Each path below is one point turned by a fixed rotation once a step. After each direction that follows a path, write how fast that rotation turns it, in degrees per step (0 if it stays still).
Each turn is a multiple of 5 degrees from 10 to 175, or 0.
Each row of a path follows its step; steps can be skipped.
Path 1:
step 0: [-1.22  0.63  0.48 -0.90  2.17  0.32 -4.14 -1.46  0.57 -0.38 -1.12 -0.81
 -0.56 -1.84 -2.17  3.52  1.29 -3.07  1.32 -1.26 -2.53 -0.48 -0.20 -3.47
 -2.13  0.63 -1.94  1.06  0.70  1.61  1.65 -0.05  0.33 -0.77  1.19 -2.17
 -2.63 -0.43  2.83  2.29  0.40 -0.66  1.65  0.07  1.97 -0.62  1.33 -0.47
  0.02  2.36  1.26 -1.62 -2.05]
step 1: [ 1.53 -1.69  0.31 -1.11 -0.48 -5.10 -2.68  0.68  1.03 -4.23 -0.96  3.13
 -1.81  4.17 -0.89  0.04  1.35 -0.61  1.09 -0.02  1.08 -0.29  0.30  1.68
 -1.58 -1.97 -1.85 -0.73  0.19 -2.71  0.56 -1.03  0.53 -0.90  2.24 -1.63
 -0.43  1.74  0.92  1.88 -0.59  1.29  1.23  0.20  0.86 -0.52 -0.71 -0.69
 -1.25  1.07  1.81 -0.83 -0.24]
step 3: [-2.34 -1.11 -2.64  0.16  2.52 -0.32  0.97  0.53 -0.08  0.13 -1.05  0.31
  3.69  2.50  2.92  1.14  1.06 -1.27 -1.81 -0.88 -1.15 -0.17 -2.11 -0.61
  1.54  0.49  3.81  0.67 -1.12  0.92  1.00  0.03  1.44 -0.87  0.05 -0.14
  1.45 -0.79  0.96 -0.21 -0.51  0.21 -1.71  1.85 -0.09 -3.99 -0.90  0.93
 -4.48 -2.27 -0.38 -1.89  1.60]
step 4: [-0.24 -0.21 -0.34 -0.95  2.26 -0.01 -0.66 -0.19 -4.89  1.74 -4.42 -0.21
  0.40  1.03  2.89  1.47 -0.64  2.27  1.71 -0.86  2.34  2.85 -0.69 -0.86
  0.18  0.89  2.85  1.20 -0.14  0.81 -2.01 -1.09 -0.98 -2.92  0.36  0.08
  0.26  2.72  1.76 -1.22 -0.14  0.14  3.03 -0.28  0.18 -0.78 -0.32  1.42
  2.10 -1.27 -0.94 -0.26 -1.60]
step 5: [-1.08 -0.41  0.05  1.88  0.68  1.04 -4.85  0.83  2.45  0.27 -1.64 -3.48
  1.48 -0.56 -0.90  0.57 -2.30  2.27 -0.75  0.28 -0.67  1.16  1.47  2.76
  0.69 -0.27 -0.06  0.18  0.25 -1.50 -1.27 -0.21 -1.16 -0.59  0.93  1.60
 -0.09  4.25  1.44 -1.40  0.99 -1.34  1.88  3.21  0.91  0.23 -2.47 -1.97
  1.05 -2.49  0.07  2.47  0.87]
step 6: [ 1.43  1.02 -0.31  0.10 -2.64  0.16  0.42 -1.01  2.38  1.54 -0.52 -2.68
 -1.55 -1.32  0.31 -0.78 -2.18  0.80 -1.17 -3.69  2.27 -2.30 -0.72 -0.12
 -0.47 -0.03 -2.57  2.09 -0.07  1.44 -1.16  0.93 -0.36 -1.00  1.76  2.91
 -0.99 -0.24  0.38  3.11  3.64  0.19  1.09  1.34 -2.61 -1.29 -2.57 -2.22
 -1.88 -1.32  1.19 -1.49 -1.18]
step 7: [ 1.43 -2.59 -2.59 -0.05 -2.52 -2.28  0.80  2.16 -2.13  1.35  2.40 -0.77
  1.31  0.13 -1.75 -2.43  0.15 -1.56 -2.03 -2.40  2.15  0.03  2.86 -1.03
 -1.41 -1.11  0.80 -0.24 -3.42 -0.21 -1.67 -0.35  0.83  1.33 -1.30  0.13
  0.19 -2.43 -1.80  2.55  2.35  0.29  2.13  2.54  1.83 -2.00 -1.00  1.03
  1.26  0.66  0.49  0.89 -0.16]
step 8: [-3.68 -0.24 -1.33  0.61  0.11  3.47 -0.05  1.53 -0.53 -0.74  1.37  0.60
 -3.74 -1.62 -1.31 -0.70  1.47 -2.03 -0.60 -0.55  0.58 -1.88 -0.10 -2.95
 -0.26  1.22  1.45 -0.65 -1.37 -1.04 -1.08 -0.87  0.67  1.51  0.45  1.71
  2.83 -0.45 -0.67  1.26 -1.24  0.52  2.27 -2.64  3.99  1.30 -2.12  1.35
  0.19 -2.59 -1.11  0.56 -2.34]
step 9: [-0.52 -1.44 -0.85  3.88  3.48  0.16  2.46 -1.43 -0.71 -1.08  1.50 -2.61
 -1.98  0.59  1.46  1.57  1.16 -1.57 -2.09  1.07 -0.26 -0.98 -2.41  0.99
  2.66 -2.58 -2.27 -1.17 -0.66 -1.33 -0.67 -2.18  2.06  0.62  3.89 -0.48
 -2.48  1.69 -0.78  0.49  0.01  0.98  0.40 -0.58  1.94  0.28  1.88  2.13
  0.39 -0.72 -0.66  0.49 -0.17]
step 10: [ 0.46  0.16 -1.69 -0.40  0.15 -1.14  0.12 -2.40  1.61 -2.26  1.70 -0.93
 -0.72 -3.36  1.86  1.18 -0.82  1.97 -0.16  0.12  0.27  1.69 -0.71 -2.11
 -0.24 -0.34  0.28 -2.87  1.76  3.05  0.13 -1.31  0.78 -0.65  1.25 -5.69
 -2.19  0.40  0.47 -0.81  1.83  2.96 -0.12  0.28  1.47  0.05 -0.37 -2.32
  3.35  0.22 -0.47 -1.26 -1.33]
step 11: [ 0.89  0.19  0.06 -0.04  1.16  0.49 -0.39  2.64  2.48 -2.51 -1.39 -1.48
 -0.74  1.73 -1.08 -0.27  4.18  1.41 -0.63  3.40  0.79  1.69 -1.00 -1.43
 -0.41  0.19  2.27 -1.42 -0.46 -0.21  2.84 -0.77  0.14  0.22  0.98 -1.87
  1.68 -1.41  1.21  2.99  1.53  0.20  0.87  2.73 -1.45 -0.48 -0.15 -4.93
  0.01  2.76  0.77  0.40  0.32]
step 12: [-1.08 -2.06  1.41  0.26 -2.35  0.88  0.72 -0.86 -2.88 -2.05 -3.03  0.74
 -1.09  2.08  1.25 -0.91  1.45  0.13  0.42  1.66 -1.27  0.65  0.83  0.45
  1.21  0.49 -2.85  2.31  0.20  1.11  3.10  2.00 -1.93  0.39  0.99  1.11
  1.19 -3.90  2.05  0.25 -0.38  4.74  1.14  1.46 -1.01 -0.88 -2.03 -0.17
  0.64  0.75 -0.61  0.34 -2.29]
Speeds:
[ 0.38  0.03 -0.28  0.71  0.49 -0.65 -0.16  0.17 -0.06 -0.31  0.26  0.25
  0.48  1.04 -0.29  0.18 -0.11 -0.12 -0.83 -0.07 -0.07 -0.45  0.22  0.88
 -0.24 -0.15  0.55  0.80 -0.20  0.01  0.55  0.08  0.78  0.39  0.89 -0.13
  0.70  0.05 -0.46 -0.30  0.31 -0.59 -0.37  0.58  0.71 -0.13  0.53 -0.45
  0.44  0.21  0.12  0.93  1.09] => 175
[-0.14  1.49 -0.32  0.54  0.64 -0.19  0.99  0.56 -0.50  0.08  0.52  0.05
  0.21 -0.50  1.00  0.42  0.58 -0.34  0.25  0.04 -0.31  0.29  0.07  0.67
  0.37  0.57  0.48 -0.59  0.49  0.47 -0.31 -0.64 -0.94  0.22  0.43 -0.44
 -0.26  0.51  0.23 -0.15 -0.12 -0.40  0.09 -0.17  0.23 -0.38 -0.02  0.26
 -0.02 -0.91  0.34  0.42  0.12] => 65
[ 0.59 -0.20 -0.74  0.11  0.00  0.09  0.18 -0.16  0.25  0.37 -0.37 -0.78
  0.11 -0.18  0.90  0.14 -0.54 -0.75 -0.40 -0.41 -0.82 -0.40 -0.06 -0.20
  0.40  0.33 -0.81  0.60 -0.67  0.53  0.63  0.57 -0.10 -0.26  0.20 -0.53
 -0.97 -0.42  0.47  0.18  0.72  0.19 -1.28 -0.40  0.01  0.32 -0.02  0.66
 -0.44 -0.18 -0.34  0.10  0.47] => 110
[ 0.07 -0.39 -0.10  0.35  0.88  0.20 -0.34  0.81  0.61 -0.11  0.14  0.25
 -0.20  0.18 -0.66 -0.58 -0.78 -0.02  0.15  0.28  0.50  0.31 -0.69 -0.93
  0.98  0.43 -0.12  0.24  1.30  0.65  0.72  0.60 -0.03  0.39 -0.45  0.07
 -0.10  0.16 -0.16  0.57  0.11 -0.51 -0.03  0.00  0.46 -0.43  0.32  0.10
 -0.52 -0.72  0.81  0.23 -0.20] => 135
[ 0.28  0.33 -0.31 -0.11 -0.49  0.56  0.41  0.12 -0.23  0.32  0.46 -0.67
 -0.77 -0.43 -0.72 -0.42  0.03  0.24 -1.23 -0.60 -0.43 -0.79  0.03 -0.11
 -0.11 -0.24  0.83 -0.34  0.12 -0.44 -0.24  0.59 -0.19  0.25  0.37  0.00
 -1.11  0.50 -0.93  0.67 -0.42  0.18  0.08  0.13  0.81  0.48  0.66  0.13
  0.35  0.10  0.31  0.05 -0.69] => 35
[ 0.35 -0.51 -0.43  0.32 -0.14  0.35  0.74 -0.37 -0.10 -0.19  0.11 -0.74
 -0.42 -1.30  0.37  0.16 -0.18  0.23  0.56  0.19  0.57 -0.34  0.11  0.46
  0.27 -0.77  0.22 -0.19 -0.57  0.00  0.90 -0.72  1.06  0.40 -0.80  0.30
  0.76  0.07 -0.01  0.68  0.63 -0.19 -0.06  0.08  0.06  0.02 -0.28 -0.01
  0.67 -0.69  0.39  0.62 -0.45] => 25
[-0.17  0.91 -0.37  0.50  0.32 -0.01  0.19  0.46 -0.08  0.07 -0.56 -0.50
 -0.54  0.29 -0.31  0.41 -0.44  0.24 -0.01 -0.35  0.05 -0.55  0.35 -0.57
  0.29  0.23 -0.13 -0.07  0.17  1.20 -0.39 -0.56  0.29 -0.99 -0.08  0.81
  0.55 -0.59  0.42  0.27 -0.32 -0.45  0.01 -0.71 -0.23  0.53  0.54 -0.06
  1.08  1.06  0.48 -0.45  0.18] => 170
